[0 8 16]
[6 14 22]
[14 22 29]
[39 44 49]
[20 28 35]
=>
[0 8]
[6 14]
[14 22]

[-10 -46 6 -13 23]
[-15 3 2 -12 6]
[7 8 -3 4 -8]
[-1 15 0 0 -6]
=>
[-10 -46]
[-15 3]
[7 8]

[0 9 -50 11]
[37 4 -14 16]
[48 -18 -4 -26]
=>
[0 9]
[37 4]
[48 -18]

[25 -3 -5 -6]
[-1 17 51 19]
[27 -22 -26 -16]
=>
[25 -3]
[-1 17]
[27 -22]

[-51 -37]
[43 32]
[-11 37]
[1 17]
=>
[-51 -37]
[43 32]
[-11 37]

[13 5 -18 3]
[14 12 15 -29]
[4 -6 -41 18]
=>
[13 5]
[14 12]
[4 -6]
---
[-6 -11 12 17 14 3]
[1 5 -11 -17 -12 4]
[-10 -13 6 13 11 28]
[13 -43 -2 -5 4 -5]
=>
[13 -43 -2 -5 4 -5]
[-10 -13 6 13 11 28]
[-6 -11 12 17 14 3]
[1 5 -11 -17 -12 4]

[2 -6]
[-21 42]
[19 -29]
[13 -27]
[14 -22]
=>
[19 -29]
[13 -27]
[14 -22]
[2 -6]
[-21 42]

[23 -21 -16 -26]
[-17 -15 44 11]
[19 -8 -35 -20]
[-22 -3 23 19]
[21 -26 -4 -26]
[-3 17 -34 7]
[1 16 -38 3]
[18 -12 -29 -20]
=>
[21 -26 -4 -26]
[23 -21 -16 -26]
[-17 -15 44 11]
[18 -12 -29 -20]
[19 -8 -35 -20]
[-22 -3 23 19]
[1 16 -38 3]
[-3 17 -34 7]

[1 -3 -33 3 -24 -17 -14 30 22 -20 38]
[-4 9 -2 19 32 -1 -4 6 21 -11 -39]
[30 -46 8 -16 -14 11 8 16 -18 27 -13]
=>
[30 -46 8 -16 -14 11 8 16 -18 27 -13]
[1 -3 -33 3 -24 -17 -14 30 22 -20 38]
[-4 9 -2 19 32 -1 -4 6 21 -11 -39]

[-8 -2 13 1 -1 1 -4 -1 4 -3]
[2 -10 -25 0 4 -1 21 -2 -3 3]
[-2 10 -1 -4 -8 -8 2 -3 -8 -2]
[9 -7 6 6 9 11 -13 7 11 4]
[6 -39 -8 26 16 21 -14 15 -14 20]
=>
[6 -39 -8 26 16 21 -14 15 -14 20]
[2 -10 -25 0 4 -1 21 -2 -3 3]
[9 -7 6 6 9 11 -13 7 11 4]
[-8 -2 13 1 -1 1 -4 -1 4 -3]
[-2 10 -1 -4 -8 -8 2 -3 -8 -2]

[-29 -36]
[10 27]
[-6 20]
[-34 31]
[21 29]
[14 -19]
=>
[-29 -36]
[14 -19]
[-6 20]
[10 27]
[21 29]
[-34 31]

[20 10 -7 17 6 -11 15 5 12]
[-3 0 5 -1 0 -7 -6 -4 -5]
[-10 -18 18 -11 1 7 -22 2 1]
[-3 -8 31 9 0 -18 -25 -1 -2]
[2 -3 6 -3 8 -11 -7 -4 0]
[2 2 5 10 -5 -2 0 4 1]
[0 4 -7 2 -4 6 8 2 0]
[-7 -35 51 -5 7 -5 -50 6 10]
=>
[-7 -35 51 -5 7 -5 -50 6 10]
[-10 -18 18 -11 1 7 -22 2 1]
[-3 -8 31 9 0 -18 -25 -1 -2]
[2 -3 6 -3 8 -11 -7 -4 0]
[-3 0 5 -1 0 -7 -6 -4 -5]
[2 2 5 10 -5 -2 0 4 1]
[0 4 -7 2 -4 6 8 2 0]
[20 10 -7 17 6 -11 15 5 12]
---
[2 33 -7 19 -12 -43 -24]
[-17 20 -31 12 -45 -40 -31]
[27 -3 -7 -35 -30 -35 18]
[25 26 -7 -5 -2 -31 -36]
=>
[2 33 -7 19 -12 -43 -24]
[27 -3 -7 -35 -30 -35 18]

[-44 28 11 10 -32]
[23 -14 -6 -5 16]
[10 7 -6 -12 -13]
=>
[-44 28 11 10 -32]
[10 7 -6 -12 -13]

[13 -6 2 3 -3 -4 2]
[-18 1 -2 -12 6 5 -18]
[3 -18 12 -10 25 -15 -17]
[8 12 -3 -2 8 -8 8]
[-1 -12 7 -5 2 10 2]
[-2 10 -11 21 7 12 3]
[10 8 -1 4 -2 1 -40]
[-4 -6 31 -13 0 10 -5]
[-6 19 -7 19 -8 17 -13]
[0 13 12 1 8 6 -13]
=>
[13 -6 2 3 -3 -4 2]
[3 -18 12 -10 25 -15 -17]
[-1 -12 7 -5 2 10 2]
[10 8 -1 4 -2 1 -40]
[-6 19 -7 19 -8 17 -13]

[10 12 -8 1 -3 -4]
[32 23 15 12 16 15]
[-9 -14 -20 -14 -10 -6]
[7 19 24 23 34 34]
[-10 1 9 25 26 37]
[7 11 18 22 27 37]
[16 18 18 27 14 24]
[-3 -1 2 10 5 3]
[3 16 20 23 18 5]
[-7 12 12 6 13 21]
[32 11 -7 -24 -24 -34]
=>
[10 12 -8 1 -3 -4]
[-9 -14 -20 -14 -10 -6]
[-10 1 9 25 26 37]
[16 18 18 27 14 24]
[3 16 20 23 18 5]
[32 11 -7 -24 -24 -34]

[-6 10 -8 -3 -5 -8 -1 22 43 7 -5 -20 23]
[23 -45 -10 2 -5 19 9 1 35 -9 -8 -7 29]
[-7 18 -38 -39 -16 21 24 -23 -22 47 13 -44 8]
[33 -14 -24 -26 39 15 28 -20 -22 10 15 -43 12]
=>
[-6 10 -8 -3 -5 -8 -1 22 43 7 -5 -20 23]
[-7 18 -38 -39 -16 21 24 -23 -22 47 13 -44 8]

[0 -20 25 1]
[-1 -21 -4 9]
[-41 -25 -30 -11]
[36 25 18 3]
[23 29 -3 19]
[20 -25 -29 -15]
[-12 -34 -7 20]
[-15 4 8 4]
[41 2 6 -11]
[-36 29 14 13]
[16 25 5 -8]
=>
[0 -20 25 1]
[-41 -25 -30 -11]
[23 29 -3 19]
[-12 -34 -7 20]
[41 2 6 -11]
[16 25 5 -8]

[-26 -14 -22 -20]
[-9 1 -11 -11]
[-27 -3 -35 -29]
[-36 -1 -38 14]
[-39 -14 -37 -7]
[2 -2 7 15]
[-15 -10 -11 -3]
[-35 11 -37 31]
[-9 1 -6 35]
[-35 -6 -42 -10]
=>
[-26 -14 -22 -20]
[-27 -3 -35 -29]
[-39 -14 -37 -7]
[-15 -10 -11 -3]
[-9 1 -6 35]
